In the data rows, the value 128 means zero.
In the table below, every row is followed by its label. The labels come from one hidden rule.
[128 133 137 143 123 137 122 109 129 135 108 142] Tb
[112 149 120  99  92  94 108 106 111 133 147 142] HK
[105 153 116 100  90 147 120  97 107  91 130 151] LH
[104 140 111 100 125 167 146  82 109 102 159 152] LH
[101 151 116 125 110  87 113 120 103 122 105 140] LH
[110 138 114 135 142 143 105 110 107 145 128 148] LH
[106 104 116 122 157 122 121 140 126  98 148 150] LH
[144  89 128 144 163 123 106 150 135 140  89 115] Qf
[ 99 143 110 106 139 111 130  89 139  87 149 160] LH
[147 108 117 148 155 140 191 119 110 104 143  75] Qf
[162 153 144  89 148 121 156 120 152 156 146 131] HK
[111 141 117 155  98 139 115 164 115 164  94 124] Fh
[155  97 150 150 150 139 115 155 141 114 101 111] Qf
[133 149 109 112 134  84 108 137  96 117 104 152] HK
[109 145 130 124 138 152 152  70 138 102 127 134] Tb
[106 135  79 109 113 146 131 124 126 142 149 136] LH
[143 131 145 101 142 128 167 157 186 152 126 124] Tb
[126  99 143 156 131 104 113 148 116 123  53 121] Fh
[102 105 109 125 108 135 172  95 166 114 149 119] Tb
[113 118 164 174 117 137  89 116 119 148 153 147] Fh
[103 158  99 141 104 130 128 133  95 145 134 130] LH
[104 142 151 136 106 153 102 120 107 117 136 126] LH
[141 121 139 102 144 129 158 143 171 147 156 127] Tb
[112 130 153 134 100 149  95 122 101 124 148 131] LH
[157 126 145  94 149 113 156 140 162 155 144 138] HK
[159 141 172 146 161 115  96 141 121 148 141 118] Qf
[151 112 153 129 154 124 177 137 198 131 132 131] Tb
[104 138 124 140 162 151 139  82 133 115 118 125] Tb
[156 120 106 111 149 124 163 138 105 127 115  91] HK
[115 135 113  95 127 104 106 123 129  90  90 161] HK
[119  98 162 108 161 126 100  99 162 119 160 135] Tb
[105 116 146 159 113 132  98 125 113 159 152 146] Fh
[149  99 136 149 158 164 166 150 129 135 168  76] Qf
[131 107 121 123 142 113 130 121 110 118 123 120] HK
[180 136 133 154 134 129 137 190 149 151 119 104] Qf
[145 135 132 145 123 122 102 131 110 162  82 136] Qf
[103 153 119  97 127 137 147  62 126  91 138 152] LH
[159 143 146  72 128 106 165 123 160 138 137 142] HK
[138  94 123 138 121 137 111 157 131 110 104 124] Qf
[153 143 119 119  96  89 109 151 142 129 123 134] HK
[105 154 123 136 135  90 129 112 108 126 120 133] LH
[156 123  98 128 132 126 189 104  78  97 117  79] HK
[120 104 161 140 156 186 147 121 138 105 109 112] Tb
[161 143 179 153 133 121  83 131 118 122 128 114] Qf
[147 113 145 142 163 118 181 141 185 134 138 132] Fh
[138  84 133 127 134 178 114 121 121  95 123 124] HK
[122 109 129 153 163 147 114 123 112 117 120 125] Tb
[125 172 117  97 132  85 108 119 105 112 124 152] HK
[119  90 176 164 148 119 125 131 135 105  98 113] Fh
[134 105 157 166 140 156 111 141 130 137 116 125] Fh
[160 138 147 149 134 141 129 171 171 160 150 107] Qf
[182 140 153 133 154 101 126 152 160 130 130 104] Qf
[158 113 123 125 146 114 177  97  91  70 113  76] HK
[123 147  92 109 151  77 137 116 119 103 119 145] HK
[115 143 115  86 107 119 137 100 113 102  92 138] HK
[130 146 119 147 123 127 103 126 123 166  92 145] Tb
[119 138  83  95 127 144 135 112 116 145 107 150] HK
[122 129  92 124 147  93 121 157 134 111  76 134] Tb
[125  89 156 156 171 145 120 136 135 119 114 119] Fh
[ 88 138  75 105  99 124 156  89 151 110 160 162] LH
[105 153  79  92  87 127 133 101 134 116 120 145] LH
[120 135  96 115 161  91 139 122 143  86  96 130] Tb
[122 124 110 122 114 101 105 129 117 146 104 139] HK
[117 143  81 114 161  92 126 140 128 107 101 148] HK
[123 136 209 186 117 114 122 127  93 176 167  99] Fh
[121 100 193 182 110 147  73 153 139 152 158 135] Fh
[117 126 144 112  88 131 112 122 147 136 146 110] Tb
[151 124 117 137 148 125 132 141 142  90  94 120] Qf
[114 146 133 143 110 136 115 155 117 155 123 119] Tb
[153 125 104  88  98  96 148 128 141  78  86  89] HK
[161 110 138 143 107 178 165 134  97 160 154  74] Qf
[134  79 155 115 147 144  99 125 132  90 148 136] HK
[ 93 130 135 144  99 118  83 116 121 139 165 175] Fh
[103  94 110 108  92 122 134 128 154  87 140 118] LH
[162  78 146 160 166 137 105 160 136 127  62 111] Qf
[130 140 115 141 135 124 130  99 113 154 136 148] Tb
[112  92 139 144 118 153 113 126 132 136 172 161] Tb
[107 137 126 158 111 138 139 133 113 143 115 119] Fh
[134 182 135 146 115 139 129 119 112 118 165  98] Tb
[127 125 136 123 118 127  92 116 110 140 137 154] HK
[129 175 149 172 115 165 143 140 105 158 136  99] Fh
[ 86 193  65  89  96  83 113 110 106 143 125 146] LH
[121 132 135 117 136 129 145 123 112 138 153  94] HK
[153 122 134 111 148 116 153 168 167 153 119 126] HK
[162 108 121 134 153 111 181 102  86  96 129  83] Qf
[157 122 122 181 163 132 160 155 102 149 115  85] Fh
[ 93 151 111 140  78 100 116 123  86 128 115 145] LH
[101 156 114 149 153 143 128 136 103 176 192 133] Fh
[173 129 136 160 157 124 120 187 157 145 115 118] Qf
[ 87 142  97 120  82 117 148 111 131 107 147 142] LH
[134 131 185 173 109 113 116 125  90 164 137  91] Fh
[104 113  95 112 119 116 137 117 125 128 106 131] LH
[166 136 139 164 150 114 170 167 174 144 128  94] Qf
[121 122 107  79 107 128 132 110 118 112 115 138] HK
[159  87 131 140 161 157 203 131 120  97 146  84] Qf
[115 159 102 118 104  94 102 101  90 156 127 152] LH
[175 123 134 130 137 108 133 168 162 122 129 110] Qf
[170 103 148 139 139 164 128 156 109 152 162  91] Qf
[106 115 127 158 108 151  89 135 123 171 164 165] Fh
[147 142 176 123 142 155 138 156 160 199 172 136] HK
[134 115 129 148 124 140 137 143  82 152 150  76] Tb
[108 123 130 152 120  99 107 146  85 131  94 130] Fh
[118 162  95  81  76 146 143 106 120 104 148 122] HK
[ 95 134 105 100 127 134 122  88 136  97 146 166] LH
[139 108 138 124 118 128  90 121 120 152 103 149] HK
[114 124 120 138 131 137 104 137  96 124 123 140] LH
[108 119 124 117  98 134 110 119 141 126 167 164] LH
[162  96 135 143 140 132 163 120  74 106 124  80] Qf
[127 125  96 115 132 110 132 144 148  88  93 135] Tb
[132 142 124 137 181 109 141 130 142 111  93 118] Tb
[ 97 156 131 136 120  81 120 116  96 128 106 133] LH
[137 138 137 121 162 115 115 134 114 132 137 130] HK
Which label does each new row get?
[154 113 110 144 151 134 156 149  92 152 133  87] >> Qf
[170 139 157 105 144 144 139 148 159 186 149 127] >> HK
[106 158 179 147  94 115  77  89 118 127 168 159] >> Fh
[164 150 166  95 162 125 142 120 194 148 139 142] >> Tb
[145 114 116 133 146 117 136 182 163 111 124 118] >> Qf
[104 148 125 149  98 125 117 158 116 152 109 119] >> Fh
[108 145 104 110 104  90  92 107 107 146 114 166] >> LH
[103 145 119 123 101 165 111 112 108 126 123 143] >> LH
[108 167 124 119 113  83 127 101 106 107 112 148] >> LH
[115 147  87 113  95 107 106 124 113 150  77 158] >> HK
[171  98 141 145 144 167 123 172 140  77 105  76] >> Qf
[106  98 166 117 154 177 142 120 144 119 132 116] >> LH
[114 122 162 161 117 146  91 116 138 150 160 155] >> Fh
[110 131 118 136 135 159 124  97 125 150 170 163] >> Tb
[166  83 135 156 172 170 169 163 130 149 174  84] >> Qf
[144 127 126 148 128 153 149 126 113 148 154  72] >> Qf
[ 88 141 133 133 108  83 111 122 117 115 106 135] >> Fh
[ 85 150 108 111  88 117 108 103 111 136 173 178] >> LH
[134 125 125 153 145 135 117 134 128 160 113 128] >> Fh
[128  91 140 114 159 118 128 132 136  86 127 130] >> HK
[ 99 136  87  92  89 120 143 123 143 143 123 138] >> LH
[127 104 120 110 102 138 103 155 151 129 116 121] >> Tb
[ 98 132 106 110  84 131  98 116 138 133 141 185] >> LH
[115  76 151 141 151 164 139 139 159  95 129 118] >> Tb
[118 144 137 167 104 149 118 165  96 148 134 120] >> Fh
[101 138 142 136 128  84 117 122 126 124 109 133] >> Tb
[108 110 120 141 133 177 137 116 116 106 131 135] >> Tb
[130 147 110 134 125 126 128 101 115 145 119 150] >> HK
[102 162 117 136  99 116 132 136 113 138 119 136] >> LH
[108 136 140 123 144 138 140  81 142 116 120 129] >> Tb
